In the rows, zero is written as 128.
First come named turns, each shown by rows before and after it. For each pair of rows after them, which turns, in which order, take the first row to the second? The first pair is done for you.
q_915 (before -> after):
[116 131  63 156 146 163 105 147 109  74 164 132 152  85] -> [123  81 139 146 136 117 128 186 131  77 128 104 147  61]
[140 154 110 123 151 132 133 129 100 114 131 150 101 163] -> [133 143 104 149 138 157 128 141 111  90 127 151 108 125]
[126 166  61 116 155 156 132 105  71 123 181 136 135 150] -> [111 120  87 160 128 190 134 152 101  79 154 121 151  72]
q_236 (before -> after):
[134 109 175 106 117  98 128 138 150 157 104 127 130 129] -> [133 101 160 135 127 104 143 160 124 105 121 108 141  88]
[112 123 107 152 116 170 127 123 154  74 116 147  91 139] -> [113 126 122 133 106 162 120 110 167 105 105 156  88 161]
[111 128 133 148 107 109 129 125 142 129 103 119 169 160] -> [111 122 134 156 109 108 134 136 132 114 107 113 174 140]
q_795 (before -> after):
[142 131  97 142 148 104 139 141  77 102 171 104 131 103] -> [125 134  96 165 105 183 113 136 157 103 111 157 108 121]
[124 113 134 145 117 153 143 140 148 100 110 132 103 130] -> [131 120 123 138 140 117 150 136 103 107 156 103 130 108]
[118 136 149 129 103 150 112 105 163 178 131 118 150  94] -> [137 114 189 105 117 103 150 133 152 150 104 109 115 132]
q_274 (before -> after):
[131 121 176 139  98 140 118 136 198 154  90 130 142  90] -> [126 114 158 156 105 150 129 150 185 118  94 128 139  70]
[125 119 131 141 127 144 129 132 127 105 117 128 115 128] -> [128 117 133 135 133 125 138 134 115 105 129 119 123 122]
[129 156 139 130 108 128 111 146 155 136 123 143 130 144] -> [128 155 127 142 110 138 119 155 151 112 126 143 129 134]
[104 139  83 128 111 136 112 172 150 138 122 135  70 168] -> [107 132  77 134 120 130 122 185 130 109 128 126  71 150]
Pairs:
(2 to 3 turns a pair)
[134 136 130 116 132 108 156 138 105 115 138 120 117 157] -> [120 139 111 152 111 160 138 138 131 101 131 135 124 121] : q_274 q_915 q_915
[142 103 152  86 126  62 128 117 157 176 130  96 117 151] -> [142 112 133  91 137  58 126 107 136 176 158  87 129 142] : q_274 q_795
[109 147 151 146 105 138 118 145 114 102 153 152 117 148] -> [109 146 153 144 108 125 114 142 104 118 173 140 136 125] : q_915 q_915 q_795
[120 137 157 122 114  92 110 128 134 188 163 129 173  82] -> [120 156 126 128 120 111 100 110 125 185 176 138 172  87] : q_915 q_915
[123 107 168 133  92 147 122 144 190 132  76 148 115 133] -> [116 126 137 149  91 172  99 116 181 161 117 147 155  94] : q_795 q_795
[131 119 175  99 139  86 121 144 121 169 117 113 109 183] -> [110 142  87 169 146 159 109 149  86  99 168 113 136 106] : q_915 q_915 q_274
[149 118 127  93 189  85 125 113  74  91 184 111  91 167] -> [125 151  76 133 162 177  80  79 113  99 187 152 103 152] : q_274 q_915
[142 109 117 150 147 151 139 155 113  60 115 123 124 105] -> [155 126 122 111 168  92 144 134  76 102 149 106 133 138] : q_274 q_915
[133 105 133 162 124 132 116 105 114 174 131 118 165  90] -> [144 108 144 131 134 115 135 104 129 170  95 145 116 172] : q_795 q_915
[148 105  91 168 118 126 139 151 100  96 137 104 171  87] -> [131 104 104 172  88 157 115 133 150 136 108 128 179  87] : q_915 q_795
[127 103 167 115  88 128 109 126 155 153 126  95 140  84] -> [137 123 163  87  97 106 113 106 149 174 120 111 118 151] : q_795 q_274 q_915
[151 156 125  77 159  81 165 122 110 105 127 113 113 207] -> [115 135 103 157 113 198 132 149 176  54  95 137 126 113] : q_274 q_915 q_915
[132 139 163 119 137 146 129 104 140 169 145 119 156 164] -> [123 138 134 159 135 192 131 124 149 107 138 130 147 132] : q_274 q_274
[129 123  96 212 125 174 141 132 100  62 146 119 152 106] -> [152  76 196 149 122  76 165 149 108 127 120  81 154 124] : q_915 q_274
[115 157  87 137 108 178 111  93 137 138 124 177 135 162] -> [114 154  93 126 109 171 113  92 140 147 116 179 129 176] : q_274 q_236
[117  99 152 142 123 136 119 141 168  93 112 133 118 110] -> [124 100 164 120 137  92 128 142 140 106 127 111 126 112] : q_274 q_274
[152  78 183 118 133  89 162 154 142  90  98 105 104 126] -> [143  78 174 135 124 110 157 159 151  74  95 107 111 102] : q_274 q_274 q_236
[132 145  86 139 145 151 133 131 109  76 140 142 112 133] -> [141 105 154 119 137  98 157 162 129  87 111 118 108 130] : q_915 q_915
[101 151  78 130 113 155 111 131  92 132 182 122 161 118] -> [107 117 148 106  96 112 114 140 119 183 163 103 173 108] : q_915 q_274 q_274
[108 143 128 136 107 158  89  93 173 199 138 146 138 116] -> [102 122 123 171 107 176  97 129 173 139 131 134 139  65] : q_915 q_274
[ 99 130  78 177 116 186 108 118 107  67 140 147 149  96] -> [116  96 120 163 131 135 150 161  87  33 123 118 131  95] : q_274 q_795 q_274
[112 147  87 151 136 148 121 120 110 105 165 107 127 120] -> [119 151 112 121 142 116 120 105 105 155 175 103 133 143] : q_274 q_274
[125 121 123 131 132 108 122 134 100 139 149 105 158  80] -> [126 129 142 105 122 102 110 112 123 182 139 121 148 120] : q_915 q_274
[133 165  89 123 137 134 128 121  86 119 152 144 115 155] -> [131 139  96 151 131 145 138 151  88  90 149 126 127 101] : q_915 q_795 q_795
[117 123  97 152 112 172 125 129 140 100 118 144 129 106] -> [129  96 138 138 116 121 139 148 130 108 126 109 146  76] : q_795 q_795 q_915
[143 135 152 140 118  97 173 162 118 122 114 113  95 138] -> [135 140 145 146 103 128 157 152 146 132  95 138  85 153] : q_274 q_274 q_274
[121 133 145 126 107 145 123  96 154 195 121 114 171 117] -> [123 123 122 158 130 146 150 134 113 119 142  89 173  69] : q_274 q_274 q_274
[132 138 136  75 155 110 138 142 123 184 149 107 119 148] -> [116 139 103 122 131 193 121 148 165 139 117 144 100 140] : q_274 q_274
[129 134 128 113 144  84 113 113 112 170 148 118 141 132] -> [114 134 104 148 127 134  93 111 136 156 146 128 155  87] : q_915 q_236 q_915
[156 146 110 131 147 136 167 143  96  49 109 111  76 134] -> [156 120 160 115 133  87 161 140  98 117 132  65 135  70] : q_795 q_915 q_274
[127 117  87 165 127 121 185 167 107  75 139 112 125  73] -> [147 131 110 105 149  56 197 143  83 123 148 113 110 146] : q_915 q_915
[117 117 127 161 135 174 118 124 116  96 159 123 161  67] -> [127 118 175  98 139 107 118  96 121 183 153 113 164 117] : q_274 q_915 q_274
[126 116 144 136 121 114 134 143 124 123 124 117 136 110] -> [118 138 126 137 112 133 114 118 136 151 131 136 141 124] : q_915 q_795
[127 156 106 125 145 133 146 116  81 104 147 144 109 139] -> [120 134 119 146 130 156 147 136 106  78 123 142 109 109] : q_915 q_795
[130 152 107 120 120 161 132 120 149  89 116 167  97 159] -> [142 122 146 110 131 109 163 155 129  71 114 132  98 143] : q_274 q_915 q_915
[143 113 115 132 147  71 129 118 104 130 157 110 122 151] -> [140  96 115 156 138 102 139 147 134  82 116 128  96 153] : q_795 q_274 q_795
[ 94 133 128 142 133 152 112 144 146 102 124 156 139 108] -> [ 92 136 120 138 143 140 114 142 129 110 149 144 155  94] : q_795 q_795
[154 159 117 102 146 117 145 106 108 155 139 128 112 162] -> [150 113 137 144 133 135 156 160 124  91 111 110 114  97] : q_915 q_915 q_795
[143 122 115 108 149  99 141 124  99 135 144 142 137 175] -> [121 113 106 158 117 168 117 127 145 128 125 158 155 112] : q_795 q_915
[131 104 132 161 158 137 144 175 127  79 133 117 128  76] -> [117 130 113 162 142 162 104 126 143 149 158 129 162  67] : q_915 q_795
[135 113 108 149 143 130 150 161 113  49 121 128 114 112] -> [133 120  92 152 146 132 142 153  95  61 148 117 130  92] : q_795 q_795 q_795
[128 154 103 108 154 107 115 105  82 134 169 105 147 140] -> [116 142 106 132 123 170 112 121 145  96  99 151 104 168] : q_274 q_795 q_274
[119 119 107 144 142 125 134 138 103 102 142 119 125 122] -> [108 124 119 145 116 147 105 113 142 147 128 132 136 121] : q_915 q_274 q_795
[132 150  95 118 157 126 136 108  93 111 145 143 111 173] -> [123 136  89 149 151 148 136 128  96  76 150 130 126 118] : q_915 q_795 q_795
[126 152  74 140 147 153 128 120  97  79 154 131 111 127] -> [138 155 108  91 146 106 129 102 105 134 141 141  97 189] : q_236 q_795
[107 134  85 178  97 217  96 122 171 110 123 148 140  63] -> [132  92 135 163 114 167 153 185 161  40  84 131  92  83] : q_274 q_795
[129 137  93 102 107 160 122 146 134 175 146 144 113  96] -> [138 104 130 101 110 132 149 181 135 147 122 128  94  94] : q_915 q_274 q_795
